In the rows, 128 means zero.
Each named turn below is shown by a few rows before and after it. Which turns, in which order, take the first row of each later pair to the second? The first pair is answered.
turn Zuzil:
[183 126 143 113 139  91  63 117 104] => [105 190 159  87 125  92 129  93 150]
[156 133 156 120 117  94 102 108 109] => [ 96 154 146 123 132  96 128 109 161]
[145 127 131 107 113 132 135 124 103] => [100 135 117 117 128 137 147 129 144]
turn Nem:
[119 110 159 106  79 185 213 125  91] => [174  86 159 109  84 171 169 129  56]
[162 107 143 114  97 146 132 117  63] => [139 152 159  88  94 123 142  92  85]
[133  74 110 153 124 180 144 162  95] => [189 113 141 113 125 110  85 116  78]
[119 146 131 121 145 127 117 137 157] => [118 129 125 133 146 142 123 149 152]
turn vevas:
[148 112 127 141 137 122 124 128 133] => [154 117 133 137 130 124 128 124 125]
[174  80  80 130 116 158 123 142 146] => [184  83  86 126 113 156 123 142 132]
[ 98 124 105 158 149 134 124 141 167] => [130 118 109 154 156 114  89 135 156]
[157 105 133 140 115 157 125 141 102] => [144 107 131 141 110 166 140 141 106]
turn bomiv:
[113 145 124 105 132 136 171 128 159] => [131 153 134  91 120 133 172 120 139]
[ 87 148 137 119 152 124 122 122 197] => [154 157 178  85 101 128 133 101 103]
[105 144 151 149 146 157 154 124 125] => [107 159 159 139 149 140 144 112 133]
Pairs:
Between the rows of a pair lie two turns.
[143 122 122 128 132 115 110 135 118] => [108 137 122 128 130 128 140 138 140] | Nem, Nem
[120 185 158  95 112 105 129  88 142] => [166 127 149 121  87 155 142 121  71] | bomiv, Nem
[110 159 118 123 144  91 111  99 191] => [ 80 150 110 133 128 131 164 117 186] | bomiv, Zuzil
[107 184 141 107 145  71 101  91 156] => [190 116 140 128 116 117  90 124  56] | Zuzil, bomiv
[129  71 122 182 134 188 110 170 111] => [185 137 179 118 104 119  79 107  71] | bomiv, bomiv
[112 122 103 137 165 113 113 140 190] => [158  83 113 144 121 165 149 160 103] | bomiv, bomiv
[154 122 134  80 135 124 156 146 100] => [147 114 127  88 134 135 163 154  99] | vevas, Nem
[ 82 123 118 156 144 153 137 144 160] => [126 116 118 151 162 117  78 136 152] | vevas, Nem
[113 116 114 141 106 135 164 116 121] => [146  92 104 153 123 122 121 125 115] | vevas, Nem
[ 93 143 129 126 100 161 182 117 115] => [101 172 142 108 101 133 165  96 121] | bomiv, bomiv
[121 103 114 165 136 134 122 158 149] => [141 136 137 136 134  90  90 126 145] | vevas, Nem
[132 104 104 115 110 158 145 133  90] => [129 128 117  97 102 147 154 117  88] | Nem, vevas
[ 93 165 138 118 108 144 179 119 128] => [114 103 106 158 125 171 155 159 121] | Nem, vevas
[162  76  94 160 159 128  56 162 126] => [151  81  88 163 163 125  59 165 141] | vevas, bomiv
[132 169 141  70  75  93 107 103 101] => [102  81  72 148 123 150  94 176 146] | Nem, Zuzil
[159  67 101 137 132 158  89 168 105] => [172 115 124 102 137  99  50 127 118] | bomiv, vevas
[126 102 125 136  97 173 164 141 106] => [139 159 155  93 100 109 130  92 119] | bomiv, bomiv
[ 91 124 125 116 145 129 144 126 157] => [107 143 143  98 126 122 154 109 132] | bomiv, vevas
[158 129 135 128 106 146 139 127  94] => [143 104 113 150 122 158 137 148 118] | Zuzil, Nem
[108 158 160 126 128  90 114 111 137] => [123  94 131 170 136 139 121 152 111] | Nem, Nem
[132  93 124 121 118 177 173 128 106] => [103 143 125 101 153 111 128  93 180] | vevas, bomiv
[172 128 149 101 101 131 126 103  70] => [ 91 116 120 131 110 182 188 132 117] | Nem, bomiv
[133 167 123 105 122 116 116 112 116] => [125 121 101 137 126 158 134 150 108] | Nem, Nem
[ 89 106 103 141 130 154 116 155 140] => [138 120 137 110  93 145 120 135  79] | bomiv, bomiv
[131 171 114 111 149  90  87 102 172] => [130  96  76 164 151 158 108 161 153] | Nem, Nem
[118 149 117 128 125  83 113  93 163] => [131 138 115 134 129  80  97  96 160] | vevas, Zuzil
[ 94 184 139 101 146  72 117  94 198] => [ 81  86  97 169 137 182 177 172 159] | bomiv, bomiv
[157 105 111 132 116 124 126 124 106] => [105 137 111 125 120 123 156 117 148] | Zuzil, vevas
[ 85 163 133 118 132 111 139 113 153] => [106 104 103 158 149 139 114 151 144] | Nem, vevas
[103 113  83 157 161 130 140 157 177] => [104 173 131 108 110 126 192 114 139] | Zuzil, Zuzil
[126  97 103 146 155 131  96 150 153] => [117  90 106 150 135 165 137 159 131] | Zuzil, bomiv
[103 138 138 112 123 133 138 119 146] => [130 134 150 104 111 132 131 115 116] | vevas, bomiv
[161 109 120 124 117 136 114 138  86] => [147 103 103 137 145 122  89 143 125] | bomiv, vevas
[149 100 108 149 164 112  59 142 136] => [186 124 148 115 114 122  96 119  66] | bomiv, vevas
[158 147 154 121 119  60  75  83 142] => [ 75 163 153 125  86 127 190  98 154] | vevas, Nem
[166 124 130 110 153 104  67 118 137] => [ 87 115 105 137 150 164 141 148 175] | Nem, Nem
[100 124 146 123 130 127 148 125 177] => [114 116 152 120 107 149 172 131 139] | bomiv, Nem
[148 111 141 136 112 139  98 123 108] => [111 112 124 150 132 144 102 134 154] | Zuzil, Zuzil
[166 135 150  99 148  92  80 117 117] => [ 71 131 123 125 146 155 166 148 162] | Zuzil, Nem
[121 167 140 117 125 108 122 108 134] => [100 135 114 146 141 132 126 138 157] | Nem, vevas
[102 115 104 126 160 154 142 125 152] => [117 145 135  97 131 149 167 103 117] | Zuzil, Zuzil
[127 118 126 159 158 125 108 133 158] => [157 103 137 156 131 147 124 141 104] | bomiv, bomiv
[131 137 138 126 109 141 151 134 118] => [127 128 131 135 113 144 152 140 124] | Nem, vevas
[143 126 126 113 143 104  89 112 151] => [160 105 123 120 138 116  86 124 132] | Nem, Zuzil
[ 92 122 126 163 126 171 154 123 124] => [145 153 154 129 128 112  95  87 100] | Nem, Nem
[ 81 159 130 119 123 137 150 123 156] => [138 115 133 133 105 165 147 143  87] | Nem, Zuzil
[103 127 131 137 116 137 159 123 130] => [137 120 139 133 107 133 147 123  99] | Zuzil, Zuzil
[150 145 135 111 113 117 134 120  98] => [161 118 119 132 130 121 111 137 101] | bomiv, Nem
[ 91 138 107 128 145 107 126 115 168] => [124 160 139 100 109 103 139  96 115] | Zuzil, Zuzil
[162  95 124 144 126 117 104 153  97] => [ 80 157 137 122 117 113 161 130 151] | Nem, Nem
[157 134 128 129 148 105  85 127 124] => [ 94 133 113 146 146 148 144 148 155] | Nem, Nem
[114 108 128 145 132 161 151 133 139] => [125 145 143 121 141 110 115 102 157] | bomiv, vevas
[195 118  79 154 119  98 130 140  94] => [175 169 106 120  96  79 158 106  97] | vevas, Nem
[147 105 122 146 136 127  97 133 117] => [ 94 147 128 130 131 125 136 117 154] | Nem, Nem
[106 151 126 104 156  92 102  99 159] => [125 163 146  83 125 101 126  88 116] | Nem, bomiv
[ 90 106 115 161 167 116 117 161 177] => [112 136 134 136 168  78  85 133 174] | vevas, Nem
[130 154 147 109  90 116 134 104  91] => [117 101 115 150 103 163 144 146  96] | bomiv, Zuzil
[ 74 115 111 139 146 143 155 127 148] => [121 116 138 118 109 151 167 117  81] | bomiv, bomiv
[139 120 122 127 134 120 109 130 118] => [107 131 121 128 132 131 137 126 138] | Nem, Nem
[ 93 171 127 120 130 124 158 113 167] => [158 163 153 105 101 122 148 106  95] | vevas, bomiv
[126 125 107 146 124 151 121 140 113] => [106 145 111 139 129 143 127 131 137] | Zuzil, bomiv
[110 133 128 135  87 170 187 121 111] => [173 141 148 113  89 122 127  95  81] | Nem, Nem
[140 100 112 133 104 160 155 131 112] => [107 104 100 140 122 154 153 137 153] | Zuzil, vevas
[111 145 137 126 153 110 133 106 143] => [110 114 124 146 147 147 153 132 129] | bomiv, bomiv
[ 79 130 100 136 120 164 172 146 148] => [116 128  92 136 163 103  87 136 173] | Zuzil, bomiv
[113 135 138 109 101 134 158 116 130] => [139  87 112 140 130 133 113 142 137] | vevas, Zuzil
[110 137 103 104 160 112 112 119 140] => [ 94 147 106  99 145 128 143 119 136] | bomiv, Zuzil
[104 120 126 140 107 149 143 141 130] => [133 113 121 140 128 117  90 136 137] | bomiv, Zuzil
[108 121 131 167 131 130 158 129 126] => [105 121 128 169 135 126 151 132 133] | bomiv, Nem
[124  94 106 136 145 106  89 151 158] => [112 148 138  99 130  78 106 114 158] | vevas, Nem
[135 135 134 140 152 107 120 119 137] => [118 144 141 133 138 123 152 120 130] | bomiv, Zuzil
[147 139 123 118 152 112 104 112 121] => [109 123 106 140 149 151 143 134 137] | Nem, Nem
[109 173 143 103  99 143 181 106 121] => [ 77 137 103 138 139 152 161 138 172] | bomiv, vevas
[ 80 141  98 137 160 110 119 128 202] => [ 88 172 139 101  95 139 192 108 134] | bomiv, Nem
[152  94 129 138 116 161 136 148  96] => [102 129 115 131 154 120 116 131 177] | vevas, bomiv
[163 112 134 148 118 157 137 163  81] => [180 141 150 124 117 122 113 136  76] | vevas, Nem
[157 127 141 124 109 133 133 117  97] => [114 116 122 143 120 160 159 136 132] | Nem, bomiv
[127 158 160 105 125 105 116 114 154] => [105 132 134 134 144 120 112 136 181] | Zuzil, Nem
[149 126 132 143 142 108  91 137 125] => [138 107 125 158 138 138 115 157 119] | vevas, bomiv
[134 107 119 141 140 123 118 128 132] => [126 139 137 120 119 121 143 109 122] | vevas, Zuzil
[ 88 156 148 147 148 135 160 134 162] => [141  98 131 174 158 147 117 163 128] | Nem, vevas
[121  91 117 145 131 136 149 148 123] => [141 112 140 122 113 124 156 129  94] | vevas, Zuzil
[156 126 145 147 138 113  83 110 151] => [137 158 167 125 110 121 130  92 137] | Zuzil, vevas
[138 137 132 118 142 111 118 108 135] => [125 110 114 140 142 144 136 134 136] | Nem, Nem
[142 154 136 113 121 113 126 111 111] => [152 123 117 135 141 115 101 129 116] | Zuzil, Zuzil
[111 122 102 149 140 134  93 123 175] => [159 134 139 119  88 148 127 105  90] | Zuzil, vevas
[134 114 119 130 132 135 109 139 141] => [124 113 120 131 120 150 131 143 133] | Zuzil, bomiv
[118 110 114 145 142 136 151 158 159] => [176 107 130 131 130 119 118 147 111] | Nem, vevas
[109 146 133 117 121 138 164 151 159] => [164 104 120 135 134 137 116 165 128] | Zuzil, vevas
[142 126 158 104 133 116  99 110 135] => [ 97 117 137 122 134 148 135 130 164] | Zuzil, Nem
[159 137 139 113 139  85  86 113 127] => [134 148 157 105  96 131 163 116  93] | Nem, bomiv
